Every row has a hidden score. How much higher is the second row's score than the first row's in each pair? 20 means about the same, 40 much higher and 0 much lower. The score is a weighted sum of the row's numbers plus the product of two more (or one squared), each taken from its middle value.
tensor([ 0.7,  0.1,  1.0,  0.2, -0.1, -0.5,  0.1,  0.3, -0.9, -2.0])
tensor([ 0.6, -0.6,  1.8, -0.4, -1.3, -0.6,  0.8,  0.2, -1.4, -1.0]) >> 9
tensor([-1.7,  1.0, -0.4,  1.4,  0.3,  0.4, -0.2, -0.2,  0.1,  1.0])
tensor([-0.1,  0.0, -0.9, -0.2,  0.9, -1.1, -1.5,  1.3, -0.9,  0.6]) >> 18
tensor([-0.2, -1.3,  0.5, -1.8, -0.6,  0.2,  0.2, -0.9,  1.0, -0.9])
tensor([ 1.8,  0.3, -1.9, -0.4, -2.3, -2.6,  0.1,  0.9,  0.6, -1.2]) >> 24
tensor([ 0.6, -0.6,  1.7, -0.8, -0.7,  0.5,  0.5,  0.3, -1.5, -0.5])
tensor([ 1.3,  0.6, -0.5, -0.8,  0.8,  0.7, -0.7,  1.1,  0.4,  0.8]) >> 34
tensor([-0.5,  0.6, -1.6,  0.1,  0.5,  1.8, -0.8,  0.1,  0.6, -0.8])
tensor([ 0.1, -1.0,  0.4, -0.1,  0.0,  1.8,  0.4, -0.1, -1.4,  0.0]) >> 7
tensor([ 0.4,  1.4, -2.0, -0.5,  1.2, -0.5, -2.1,  1.2, -2.0,  1.9])
tensor([-0.2,  0.6, -2.1,  0.2,  1.2,  0.9, -1.2,  0.8,  0.8, -0.8]) >> 39
tensor([-1.1,  0.2, -0.5,  0.1,  0.4,  0.7, -0.3,  0.3,  0.1, -1.0])
tensor([ 0.8, -1.3,  1.2, -1.3, -1.6, -0.2,  1.2, -1.7,  1.8, -1.7]) >> 27
tensor([-0.3,  1.7, -1.4, -0.7,  0.8, -0.4, -1.9,  1.2, -2.2,  1.0])
tensor([-0.8, -1.6,  0.2, -0.9,  0.8,  2.0,  0.7, -0.3,  0.7,  1.3]) >> 27
tensor([ 0.0,  0.5, -1.0, -0.9,  0.3,  0.9, -1.0,  0.9,  0.3, -0.2])
tensor([ 1.6, -0.2, -0.1,  0.1,  0.5,  0.4,  0.7,  0.2, -1.4, -0.8]) >> 16
tensor([-1.0,  1.1, -0.7, -0.8,  0.8,  0.3, -1.7,  0.7, -1.7,  1.4])
tensor([-0.6, -0.1,  0.2, -0.6,  0.3, -0.3, -0.2,  0.4, -1.3,  0.0]) >> 16
tensor([ 0.2,  0.4, -2.1,  0.0,  1.1,  1.1, -0.9,  0.9,  1.0, -0.9])
tensor([-1.6,  1.1,  0.1,  0.0, -0.9,  0.4, -0.8,  0.2, -0.3, -0.2]) >> 12
tensor([ 0.6,  0.2,  1.7,  1.0, -2.1,  0.6,  1.3, -0.1, -0.8, -0.8])
tensor([ 1.4,  0.2, -0.7,  0.9,  0.7, -0.8,  0.5,  0.6, -0.8, -1.8]) >> 35
tensor([-1.1,  1.3, -1.0, -1.1,  1.2,  0.3, -2.7,  0.9, -0.6,  1.5])
tensor([-1.1, -0.2, -1.6,  0.5,  0.6, -1.7,  1.0,  0.0,  1.4, -0.6]) >> 18
tensor([-0.8, -0.3, -0.7,  0.7, -1.6, -1.1, -0.1, -1.4,  1.6, -0.1])
tensor([ 1.0, -0.4,  1.8, -0.9, -1.5,  0.7,  0.4,  0.3, -0.5, -1.5]) >> 12
tensor([ 1.3,  0.9, -0.2, -0.4,  0.2,  2.1, -0.8,  0.4, -0.1,  0.4])
tensor([ 1.1, -0.2,  0.3, -0.6, -2.2, -1.0,  0.8,  0.3,  0.3, -1.6]) >> 16
tensor([-0.7,  1.4, -0.1,  0.8,  0.5, -1.1,  0.4,  0.7, -1.0,  1.2])
tensor([-1.6, -1.0,  0.0, -1.1,  0.2, -0.6,  0.5, -0.2,  0.5, -0.7]) >> 13
tensor([ 1.2, -1.6,  1.3, -1.7, -2.6, -0.7,  0.2, -0.6,  0.7, -1.2])
tensor([-1.5,  0.1,  1.2, -0.2, -0.7,  0.9,  0.6, -0.5, -1.1, -0.3]) >> 21
tensor([-0.8, -0.1, -0.4,  0.1,  0.7, -1.1,  1.0, -0.4,  1.5, -0.3])
tensor([ 1.8,  0.1, -0.4,  0.2,  0.3, -0.3, -0.2,  0.8, -0.8, -0.9]) >> 28
tensor([-0.9, -1.7,  1.4,  0.8, -0.4,  0.4, -0.1, -1.8,  0.7,  0.9])
tensor([ 0.4,  0.9, -0.5, -1.1,  0.8,  0.0, -0.5,  0.6, -0.9,  0.2]) >> 14
tensor([ 0.7,  1.3,  0.1, -0.5,  0.4, -1.0, -0.2,  0.5, -1.2, -0.3])
tensor([-0.3,  0.2, -0.3,  1.0,  0.4,  0.4, -0.7,  0.1,  0.4,  0.2]) >> 26
tensor([-0.2, -1.1, -0.3, -0.7,  1.0,  1.0,  1.0, -0.4,  1.5, -1.3])
tensor([ 0.3,  0.4, -1.4,  1.0,  1.1,  0.4, -0.3,  0.6,  0.5, -0.4]) >> 31
tensor([-0.2,  0.2, -0.5, -0.1,  0.9, -0.6, -0.3,  0.9, -0.1, -0.7])
tensor([ 0.5,  1.4, -0.3,  1.0, -0.4, -1.6,  1.1,  0.7, -0.6,  0.3]) >> 16
tensor([-2.2,  0.7,  0.5, -0.2,  0.9,  0.5, -1.4,  0.0, -0.2,  1.9])
tensor([-1.8,  0.7, -0.7,  0.8, -0.8,  1.8, -0.1, -1.2,  0.7, -0.4]) >> 17
tensor([-0.2, -0.9,  2.1,  0.3, -0.2,  0.1, -0.5, -1.0, -0.5,  0.9])
tensor([-0.1,  1.7, -1.6, -0.8,  1.3, -0.3, -2.6,  1.3, -2.1,  1.7]) >> 14
tensor([-0.9, -0.1, -0.8,  1.6, -1.3, -1.7,  0.6, -1.1,  1.7, -0.5])
tensor([ 0.6, -1.9,  0.8, -1.3, -1.2, -0.3,  1.5, -1.9,  2.4, -1.2]) >> 20
tensor([ 1.2,  0.2,  0.4,  0.7,  0.1, -1.2,  1.3,  0.7,  0.2, -1.1])
tensor([ 0.9,  0.4,  1.2,  0.2, -2.7,  0.0,  1.2,  0.4, -0.8, -0.5]) >> 25
tensor([ 1.3, -2.0,  1.3,  0.5,  0.7,  0.2,  1.1, -0.8,  1.3,  0.5])
tensor([ 1.5, -2.9,  3.1, -0.3, -0.6,  1.4,  1.0, -1.9,  0.7,  0.5]) >> 15
tensor([-1.9,  0.5, -0.4,  0.0, -0.5,  1.1, -0.9,  0.0, -0.6,  0.2])
tensor([ 1.3, -2.1,  2.4, -1.8,  0.1,  0.6, -0.4, -0.2,  0.3,  0.8]) >> 22
tensor([ 1.2, -0.7,  0.5,  0.3,  0.6, -0.3,  0.9,  0.7,  0.4, -1.4])
tensor([-1.3,  1.6, -1.2, -0.2, -0.4,  0.1, -1.6,  0.7, -1.2,  0.5]) >> 6
tensor([ 0.0,  1.4,  0.1,  0.7,  0.8, -1.3,  0.6,  0.5, -1.2,  1.2])
tensor([-1.5,  1.4, -0.7, -0.1, -0.5,  0.3, -1.1,  0.4, -0.7, -0.1]) >> 22
tensor([-1.5,  0.6, -1.1, -0.8,  0.6,  0.9, -1.4,  0.6, -0.2,  0.8])
tensor([ 0.9, -0.3,  1.4, -0.6, -0.4,  0.1,  0.5,  0.5, -1.0, -0.7]) >> 17
tensor([ 1.4, -0.1,  0.1, -0.8, -1.1, -1.5,  1.0, -0.2,  1.3, -1.6])
tensor([-0.1, -1.9, -0.1,  0.4, -0.9, -0.8,  1.4, -1.6,  1.8, -1.0]) >> 13
tensor([-1.6,  0.8,  0.4,  0.3,  0.9, -0.5,  1.2, -1.1,  0.3,  0.7])
tensor([ 0.5, -0.4,  0.8,  1.7, -1.2, -1.1,  1.7, -1.9,  0.7, -0.1]) >> 17
tensor([-0.5,  1.1, -0.1, -1.1,  0.7,  0.0, -1.6,  0.7, -2.2,  1.0])
tensor([ 0.5,  0.0,  0.7, -1.4, -0.1,  0.6,  0.2,  0.6, -0.8, -0.4]) >> 22
tensor([ 0.0,  1.1, -0.5,  0.3,  1.1,  0.9, -0.7,  0.5, -0.3,  0.2])
tensor([-0.5, -2.0,  0.0,  0.0, -0.2,  0.9, -0.5, -0.6,  1.4,  1.4]) >> 20
tensor([ 1.3,  1.0,  0.2,  1.4, -0.3, -1.3,  0.8,  0.7, -2.4,  0.9])
tensor([ 0.8, -1.3,  0.4, -1.0, -0.1,  0.0,  0.9, -0.2,  1.4, -0.7]) >> 29
tensor([-0.5,  0.8,  0.4,  0.7,  0.8, -1.0,  1.5, -0.6,  0.3,  0.3])
tensor([ 0.9, -0.3, -0.5, -0.4,  0.5,  0.8, -0.9,  1.2,  0.0, -0.5]) >> 26
tensor([ 0.2,  1.3, -0.5, -1.2,  0.4, -0.3, -0.2,  1.1, -1.5, -1.0])
tensor([-0.3,  0.8, -2.7, -0.4,  1.0, -0.6, -1.4,  1.2, -0.6,  0.9]) >> 24
tensor([-1.4,  0.5, -1.3,  0.8,  0.1,  0.8, -0.6, -1.0,  0.8, -0.2])
tensor([ 1.7, -0.2,  1.2, -0.2, -0.3, -0.3, -0.1,  0.5, -0.6, -0.6]) >> 24
tensor([-1.4,  0.8, -0.9,  0.2, -0.7,  1.1, -1.0,  0.5, -0.2,  0.4])
tensor([ 0.1, -0.9,  1.5,  2.0, -0.9, -0.7,  1.8, -3.0,  1.6, -0.6]) >> 22
tensor([ 0.3, -0.2,  0.5, -0.2,  0.1,  0.8, -0.4,  0.2, -0.4, -0.2])
tensor([-0.7,  0.6, -0.3, -0.9, -0.1,  1.4, -0.2,  0.0, -0.1, -0.7]) >> 20
tensor([-1.1,  0.2,  1.0,  0.3,  0.5,  0.0,  1.0, -0.2, -0.9,  0.9])
tensor([-0.3,  0.4,  0.7,  0.5, -0.2,  0.0,  1.2,  0.5, -1.0, -0.1]) >> 15
tensor([ 0.9, -1.0,  0.0, -1.3, -2.4, -0.8, -0.1, -0.2,  0.8, -0.4])
tensor([ 1.0,  0.1,  1.5,  0.1, -2.0,  0.4,  1.1,  0.3, -1.1,  0.3]) >> 26
tensor([ 0.4, -0.6, -0.5, -0.9,  1.2, -0.6,  0.8,  0.0,  1.7, -1.7])
tensor([ 1.1,  0.4,  1.2,  1.3, -1.0, -1.0,  1.5,  0.0, -0.3,  0.1]) >> 9
tensor([-0.1, -0.2,  0.4, -0.5,  0.4,  0.3,  0.4,  0.4, -0.8, -0.7])
tensor([ 1.3,  1.1,  0.0,  0.0,  0.4, -0.2,  0.1,  0.8, -1.4, -1.4]) >> 30
tensor([-1.8,  0.1,  0.3, -1.3,  0.5, -0.6, -0.1, -0.3,  0.5,  0.1])
tensor([-1.4,  0.0, -0.9,  1.7,  0.2, -1.0,  1.3, -0.1,  0.6,  1.1]) >> 17
tensor([ 0.3,  0.1,  0.4, -1.4,  0.3,  2.4, -0.6,  0.4, -0.5,  1.2])
tensor([-0.8, -1.0, -0.4,  1.7, -1.8, -0.9,  0.9, -2.0,  1.8,  0.2]) >> 23
tensor([ 1.1,  0.5, -0.5,  0.2,  0.5,  0.7, -0.6,  0.4, -1.0,  0.3])
tensor([-0.9,  0.2, -0.2,  0.6,  0.5, -0.5,  1.2,  0.3,  0.5,  0.5]) >> 21
tensor([ 0.3, -0.4, -1.0, -0.5,  1.2, -0.5,  1.3, -0.8,  1.7, -1.1])
tensor([-1.1,  0.0, -0.9, -0.1,  0.9,  2.8, -1.6,  0.4,  0.2,  1.3]) >> 14
tensor([-0.7,  0.3, -1.1,  0.6,  0.3,  2.5, -0.2, -0.2,  0.7, -0.5])
tensor([-0.8,  0.5, -0.8, -1.3,  1.2,  0.4, -2.3,  1.1, -1.2,  1.8]) >> 18
tensor([ 0.3, -1.0,  1.0, -1.2,  0.2,  0.7, -0.4,  0.2,  0.0, -0.1])
tensor([-1.2, -1.0,  0.0,  1.9,  1.0, -0.3,  1.6, -0.7,  0.6,  1.3]) >> 18
tensor([-0.7,  0.2,  0.3,  0.7,  1.1, -0.4,  1.0,  0.1,  0.2,  0.7])
tensor([ 0.8, -1.3,  0.7, -0.9,  0.9,  0.5,  0.6,  0.2, -0.2, -1.1]) >> 21
tensor([ 1.4, -0.5,  0.2,  0.1,  0.7, -0.2,  0.4,  0.9,  0.2, -1.1])
tensor([ 1.5, -1.0,  0.7,  0.0,  0.1,  1.3,  0.1,  0.4, -0.3,  0.0]) >> 5
tensor([-0.1, -1.3, -0.7,  0.0, -0.7, -1.0,  1.3, -1.7,  1.9, -1.0])
tensor([ 1.3,  1.1, -0.3,  1.7, -1.9, -1.1,  1.2,  1.2, -2.0, -0.2]) >> 14
tensor([ 0.8, -0.6,  0.7,  1.2, -0.9, -1.3,  1.2, -1.2,  0.7,  0.4])
tensor([-0.1, -0.1, -1.1, -0.2,  0.7,  1.6, -0.6,  0.9, -0.1,  0.5]) >> 13
tensor([-0.3, -2.1,  0.6,  2.5, -1.7,  0.0,  1.1, -2.9,  1.7,  1.5])
tensor([-0.1,  1.2,  0.1,  1.4, -1.1, -0.7, -0.7,  0.3, -0.1, -1.1]) >> 14
tensor([ 1.3,  0.7,  0.7, -0.1, -0.7, -1.6,  0.7,  0.5, -0.3, -1.3])
tensor([ 0.2, -0.5,  1.0,  3.2, -1.7,  0.1,  1.9, -3.0,  1.0,  0.1]) >> 25
tensor([-0.5,  0.3, -1.4,  0.7,  1.3,  2.6, -0.7,  0.7,  0.8,  0.7])
tensor([-1.1,  0.2,  0.7,  0.9, -1.9,  1.1,  0.4, -1.4,  0.2, -0.5]) >> 30
tensor([-0.1,  0.0,  1.6,  0.5,  0.6,  1.0,  0.8, -0.3, -0.6,  1.2])
tensor([-0.2,  0.2, -0.6,  0.6,  0.4,  2.2, -0.6,  0.5,  0.4,  0.3]) >> 18
tensor([ 1.3, -1.4,  1.2, -1.4,  0.7,  0.3,  0.1,  0.3,  0.8,  0.8])
tensor([ 1.6,  1.0, -1.0, -0.3,  0.9,  0.0, -0.8,  1.4, -0.2,  1.0]) >> 23
tensor([-0.2,  1.5, -1.0, -0.9,  2.0,  0.0, -2.0,  1.2, -1.0,  1.2])
tensor([-1.6,  1.1, -0.4, -0.7,  0.4, -1.4, -0.7,  0.4,  0.4, -0.2]) >> 20
tensor([ 1.1, -1.5,  2.8,  0.1, -1.8,  0.4,  0.6, -1.1,  0.0, -0.7])
tensor([-1.1, -0.1,  0.4, -0.8, -0.1,  0.7,  0.5, -0.6, -0.4,  0.2]) >> 19
tensor([ 0.2, -1.4, -0.1,  0.6,  1.0,  2.3, -0.4,  0.1,  0.3,  0.3])
tensor([-1.7,  0.0, -0.1, -0.7,  0.1,  1.9,  0.0, -0.5,  0.5, -0.5]) >> 19
tensor([ 1.4, -1.7,  1.5, -0.5,  0.9,  1.0,  0.6, -0.1,  0.8,  0.6])
tensor([ 1.1, -0.8,  0.8, -0.7,  0.2, -0.5, -0.4,  0.8, -0.2, -0.3]) >> 20
tensor([-0.2,  1.5,  0.2,  1.0,  0.5, -1.0,  0.6,  0.6, -1.1,  1.6])
tensor([ 1.2,  0.0, -0.5, -0.3, -1.8, -1.9,  1.2, -0.3,  1.4, -2.5]) >> 21
tensor([ 1.4,  0.9, -0.2,  0.7, -1.5, -1.2,  0.7,  1.1, -1.4,  0.4])
tensor([-1.5,  0.0, -0.5, -0.5,  1.2, -0.3, -0.6, -0.2,  1.3,  0.4]) >> 26
tensor([ 1.4, -0.2,  0.2, -0.3,  0.4, -0.1,  0.5,  0.4, -1.3, -0.1])
tensor([-1.4,  1.9, -1.2,  0.1, -0.1,  0.2, -1.8,  0.2, -0.5,  0.2]) >> 27
tensor([ 0.8, -1.1, -0.9, -0.8, -0.9, -1.2, -0.7,  0.6,  1.2, -0.9])
tensor([-2.2, -0.8, -1.3,  0.9,  1.0,  1.5, -0.5, -1.0,  1.5,  1.8]) >> 15
tensor([ 1.5, -1.3,  1.3,  0.5,  0.5,  0.2,  1.3, -0.1,  0.8,  0.3])
tensor([ 1.5,  0.4, -0.5,  1.0,  0.2, -0.5,  0.3,  0.6, -0.3, -1.1]) >> 27
tensor([ 0.5, -1.4,  0.1, -0.6,  0.1,  0.8, -0.8,  0.2,  0.9,  1.1])
tensor([-0.5,  1.1, -2.1,  0.0,  0.7, -0.4, -1.1,  1.2, -0.7,  0.6]) >> 14
tensor([ 1.5, -0.1, -0.1,  0.3,  0.9, -0.6,  0.4,  0.9,  0.3, -0.8])
tensor([ 0.1,  0.8,  0.0, -0.3,  1.0, -0.6, -0.9,  0.6, -0.7,  0.7]) >> 4
tensor([ 0.6, -0.1, -0.6,  0.4,  1.1, -0.3, -0.1,  0.9,  0.0, -0.6])
tensor([ 0.0,  0.2, -0.2,  0.2,  0.7,  1.9, -0.6,  0.5,  0.4,  0.3]) >> 10
tensor([-0.6,  0.1, -0.1, -0.4,  0.6,  0.1, -0.3,  0.2,  0.4, -0.8])
tensor([ 1.1, -2.1,  0.9, -0.1,  0.4,  0.3,  1.5, -1.0,  1.3, -0.3]) >> 20
tensor([-0.9,  0.4, -1.4,  0.6, -0.5,  2.6, -2.1, -0.1,  0.2,  1.3])
tensor([-2.7,  0.0, -1.0,  1.2,  0.3,  1.5, -0.5, -1.5,  0.8,  1.6]) >> 25
